Families of rows that turns and mirrors carry onto each other, the same ones carrying the whole set onto itself: the rest of each named row's family, in list order
7 families of 3 rows
q601: [-18 -40  13  23  -2  25  51  18]
q30: [-20 -53  30  -7  40  -3  17 -10]
q71: [-23  29 -13  29  18 -34 -19 -32]
q83: [ -7 -54 -28  38  -3  23  23  19]
q658: [-19 -33  38  -5  47  22 -20 -25]
q175: [ 19   0  -5   6   7 -39 -29 -30]
q173: [-23  31 -29  47  -4 -22   7 -14]
q677: [-13  13   7  58 -13  32  41  -6]
q227: [-45 -13   6 -30  36   8 -18 -25]
q405: [  4 -15 -17  57  -3  48  15  20]
q242: [  7 -24 -28  61 -16  42   0   0]
q235: [  9 -25   7  47 -24  42  26   9]
q181: [ -2 -13  50 -13  43  24   3 -18]
q495: [ -4 -26 -11  48 -20  12  37  25]
q494: [-29   9  22 -18  40  44 -12  -5]
q138: [-37 -27  27 -24  28  40  -3 -13]
q412: [  7  -4 -28  21   7 -35 -28 -36]
q107: [  6  21 -22  32   5 -32 -33 -10]
q127: [ -4 -13  50  10  50  38  -2  -2]
q880: [ -1  20  -2  31   5 -40   7 -42]
q28: [-22  15 -43  -1   6  -8 -36 -10]

The rest of the family of q127: q175, q242
The rest of the family of q495: q71, q138
The rest of the family of q880: q83, q494
The rest of the family of q227: q601, q173

Families of rows that turns and mirrors carry onto each other, the same ones carrying the whole set onto itself: the rest of each named row's family, in list order
6 families of 6 rows
q281: [  3   0   4   2  48  16  -8  22 -60  12]
q345: [-22 -13  -2   3  34  -3  -1 -13 -87   9]
q664: [ 11  -4 -24 -10  40  -8   9   7 -35  13]
q391: [-41  -1  25  51  -7 -53 -56  29 -44  46]
q463: [-49   6 -23   8 -57 -19 -48   2  -5  15]
q177: [-53   7  60  35 -30  -9 -49   9 -45  17]
q539: [-45  14  42  38  16 -13 -40  27 -70  54]
q166: [-15   3 -16  -3 -43 -55  -1 -15 -13  25]
q38: [-62  17 -16  17 -32 -10 -26  31   7  55]
q526: [-40  25 -33  -3 -47  -4 -17  28  -4  36]
q433: [ 11   8  23   2  38  -8 -47 -24 -55  -4]
q928: [-23   8 -39 -20  -6   9 -13  -9  10  21]
q202: [  2 -19 -29 -15  21  19 -15 -20  -8   4]
q322: [-16 -20 -27 -20 -32 -25 -17  -5   9  43]
q867: [  3   9  18  -1  38  13 -31 -16 -68   3]
q64: [ -2 -18  -8  10  40  12  -6 -24 -19 -11]
q442: [-41  -2  40  63 -17 -37 -49  28 -31  33]
q986: [ 10  -6   5 -16  30 -29 -37 -27 -31 -11]
q720: [-51   2  33  51   3 -22 -16  60 -27  38]
q745: [-31  10  37  39  21 -41 -48  23 -67  54]
q144: [-64   8  40  58  -7  -1 -47  21 -10  34]
q984: [-60  11 -32   0 -43 -24 -57   6 -26  20]
q448: [  2 -18 -13 -11  20 -21   5 -16 -75  21]
q949: [ 10 -18   1 -16  35 -30 -10 -21 -36  -3]
q106: [-58   9  51  36  -7   2 -39  23 -70   9]
q9: [-12 -13  52  38  37   3 -30  40 -36  40]
q530: [ 31 -26  16   8  27  19 -21  -1 -40  14]
q567: [  9 -25  28  30  51  17 -23   7 -35  25]
q739: [-49  -3 -36 -30 -24 -40 -15  -5 -15  30]
q942: [-56   6 -30 -15 -24   4 -14 -20   6  37]
q299: [-51   6 -38 -34 -19 -32 -37  -4 -27  18]
q518: [-56  -1  42  51  28  18 -43  19 -46  36]
q965: [-60   1  21  33 -17 -11 -34  56 -10  59]
q999: [-30  -8  -3   2 -54 -19 -40  12  16  41]
q105: [-34   9   5   9 -52 -47 -22 -19   1  21]
q126: [-34 -20  60  33  11  -7 -30  32 -34  63]

The rest of the family of q38: q928, q202, q9, q567, q965
The rest of the family of q299: q391, q433, q986, q745, q984
The rest of the family of q144: q281, q664, q322, q518, q999
The rest of the family of q530: q526, q64, q720, q942, q126
The rest of the family of q106: q345, q177, q166, q448, q105

Families of rows that turns and mirrors carry onto each other, the same ones carrying the whole set onto itself: the rest of each named row's family, in list order
9 families of 3 rows
q795: [ 30 -17  62  42  14  12  -9 -14  19 -16 -14   5  18]
q710: [ 27  35  54   6  -7 -36  28 -27  25  -6 -24  13  42]
q254: [  1 -11 -14 -17  35   4   9  -2  11  38  38 -29 -29]
q284: [-35  15   8   5  -1  25  10  38 -20  11  40 -46  38]
q550: [ -6   3  11  11  42 -22  32 -19 -16  41  -7 -12 -42]
q882: [-31  -9  -2  29  19  14  13  51  20  -9 -12 -33  38]
q834: [ 20  26  45 -14  27 -15  34 -16 -18 -16  -5  22  63]
q543: [-29  30  -7 -30 -14 -16  27  34  35 -11   4 -27  53]
q188: [ 27  34  54  34  54 -27  -2  -8  14   2  18 -39   8]
q382: [-35  45  33  11  51 -16  11  44  -6  -9  11 -46   9]
q846: [  5 -25  18 -27 -12  12  10 -54   9 -11 -43 -33 -20]
q97: [-16  24   9 -24 -36 -28  13 -54  16 -23 -11 -56  -2]
q348: [  4  -9  17 -26 -13 -12  15 -48  52 -12  16 -37 -27]
q871: [-19  14 -24 -42  14   4  20   3  -3 -18  28 -43  59]
q509: [-57  11  18 -40  -1  -7  43  33  35 -13  -2  -4   1]
q916: [-40 -11  23   8 -18  16  -8 -25 -11 -35 -14 -53 -28]
q579: [  9  10  28  24  27 -40  57 -14  45  11 -33   2  12]
q192: [-18  29  50 -12  24  -5 -20 -11  -5 -21  35 -59 -28]
q172: [-35 -21 -16 -40   2  20  25  26  26  -3 -36 -31  20]
q966: [ -5  13  28  23 -17   7   1 -47 -36   7  23 -62 -10]
q146: [ -7  25  -4 -23 -23  28  17  48  -5 -11  11  -4  42]
q385: [ 19  14 -21  -1 -36  10   5 -40 -10 -11   3 -60  -4]
q862: [-13   4  33 -24  37   3  23  20 -11  30  19  24 -23]
q73: [ 34  34  35  31  -9 -12  34 -14 -23   1 -42  11  26]
q968: [ 28 -16  31  -5  19   7  26  -2  28  10 -53  19  34]
q515: [  0  16   7  -9   3 -20  27 -74 -32 -20 -12 -50  14]
q529: [ 19  21  62  44  16   4  20   2 -27  20  11  -1  40]

The rest of the family of q968: q846, q172
The rest of the family of q543: q710, q97
The rest of the family of q834: q871, q515
The rest of the family of q579: q348, q509
The rest of the family of q882: q795, q916
The rest of the family of q73: q146, q385
The rest of the family of q550: q254, q862

Families of rows that turns and mirrors carry onto each other, the same ones carrying the whole set onto itself: the rest of each named row's family, in list order
4 families of 8 rows
q957: [ 54  57   1  -4  18  33  20  11  -6   3   4  18  31  17 -41 -41  20 -20]
q387: [ 32 -31 -14  -4  11 -13  22   3  42  -8 -13  48   3  15   9  38  26 -25]
q137: [-17 -25 -22  10  -9 -12 -29 -53  33  -5  -6   5  -6 -38  -3 -30  14  -1]
q932: [ 20 -13  -4 -21  -2  -8  22   6  52 -11  10  21  73 -26 -16  -9  25  35]
q699: [ 38  16  -1   4 -18  -8  31   2  40   8  19 -15   4 -22  70   7   5 -17]
q215: [ -9   6 -31  -7 -13 -18  22 -11   6  29  31 -34  -1  33 -60 -40 -41 -14]
q615: [  4  17  -8  -6 -20 -21  24 -15  30  -5   3 -30  22  -5  79 -11  -2  10]
q213: [ 33  34   1  -6 -27 -27  49  -8  32   0  14 -31  -9  -5  60 -25  15   1]
q502: [ 13  57  -8  19  30   6  23 -19 -16  26 -10   9  56  19 -55 -12  14  -7]
q303: [  9   3  13  31  11  23  32  10 -48 -33  -8 -40   2  36  -5  -7 -35  28]
q777: [ 32 -20 -12  -5   6 -29  41   1  30 -29 -30  28 -15  34  -7  20  44 -10]
q445: [ 43  17   6  67 -17 -23 -15  27   3 -19  26  -8  16  60 -38 -16 -18  14]
q694: [ 17  59  -8  43   7  22  22  13 -11  15   4  16  28   5 -66 -26  13   1]
q728: [ 28  27  19  66 -15 -44 -19  25  20   5  20 -24  17  51 -25  14   4  17]
q78: [ 21 -17  11  -9  -3  15  14   8  60   4  33  17  37 -53  -9  -3  18  16]
q606: [ 23  -2  19  -9  -6  -2  23  10  60 -15  27  11  31 -35 -32 -25  36  45]
q626: [-14  -9  -3  12  16 -10 -59 -49  14  20  23  14  -1  -7   8 -29  -5 -13]
q401: [ 37  20  21  42 -10 -16 -26  35  24 -16  22  11 -16  75  -3 -13   1   8]
q26: [ 26 -31  -8 -30  -7 -13  16 -13   5  21  30  -7 -23  25 -51 -58 -35  -6]
q548: [ 39  26   3 -13   5 -15  18  -8  -4  22  15 -40  22  -7  66  -5  -7 -22]
q43: [ 52 -49   2   5  17 -44  10  10   0   4 -14  28   1  32   5  30  15 -14]
q488: [ -2  11   7  33  -3  15  54  13 -44   2  -7 -45 -31   5  -9  -5 -24  20]
q769: [ 28 -14 -18  15 -19 -23  18 -18 -18  10  31 -37  -4  28 -49 -50 -54  -3]
q849: [-18   4  24  27  23   5  33  -6 -41  -4 -19 -50  -3  18   1  17 -18  37]
q221: [  9   1  36   0  10  37  24  16 -26 -25   1 -42 -32   7  10 -18 -16  28]
q384: [ 25  47 -16  22  20  26  18 -13 -29  -5   4   5  50  28 -54 -39 -12  -6]
q84: [-35   7 -16  -3   4   0 -19 -56  38 -15   4   9 -27  -1   2 -37  19  -5]
q845: [ 14 -16 -10  -1 -11 -44  20 -27  -2  41  25 -46   6   9 -59 -29 -34  -1]
q149: [-28 -14 -15   1   4  10 -22 -47  43   1  11  20 -17 -12  28  -8  -1 -17]
q190: [ 47 -23 -20  24 -11 -43  14  -1  24 -21 -39  23   4  10  16  24  38 -17]
q912: [ 29 -15  29  -8  24  10 -11  19  25  -3  30   3  62 -34 -23   3  21  32]
q390: [  7  20   4  48 -12 -21   5  48  19 -11  21 -16   1  72 -34  16  -9  15]

The rest of the family of q390: q137, q932, q215, q615, q694, q488, q190
The rest of the family of q84: q213, q502, q777, q728, q606, q849, q845
The rest of the family of q445: q387, q699, q303, q78, q769, q384, q149

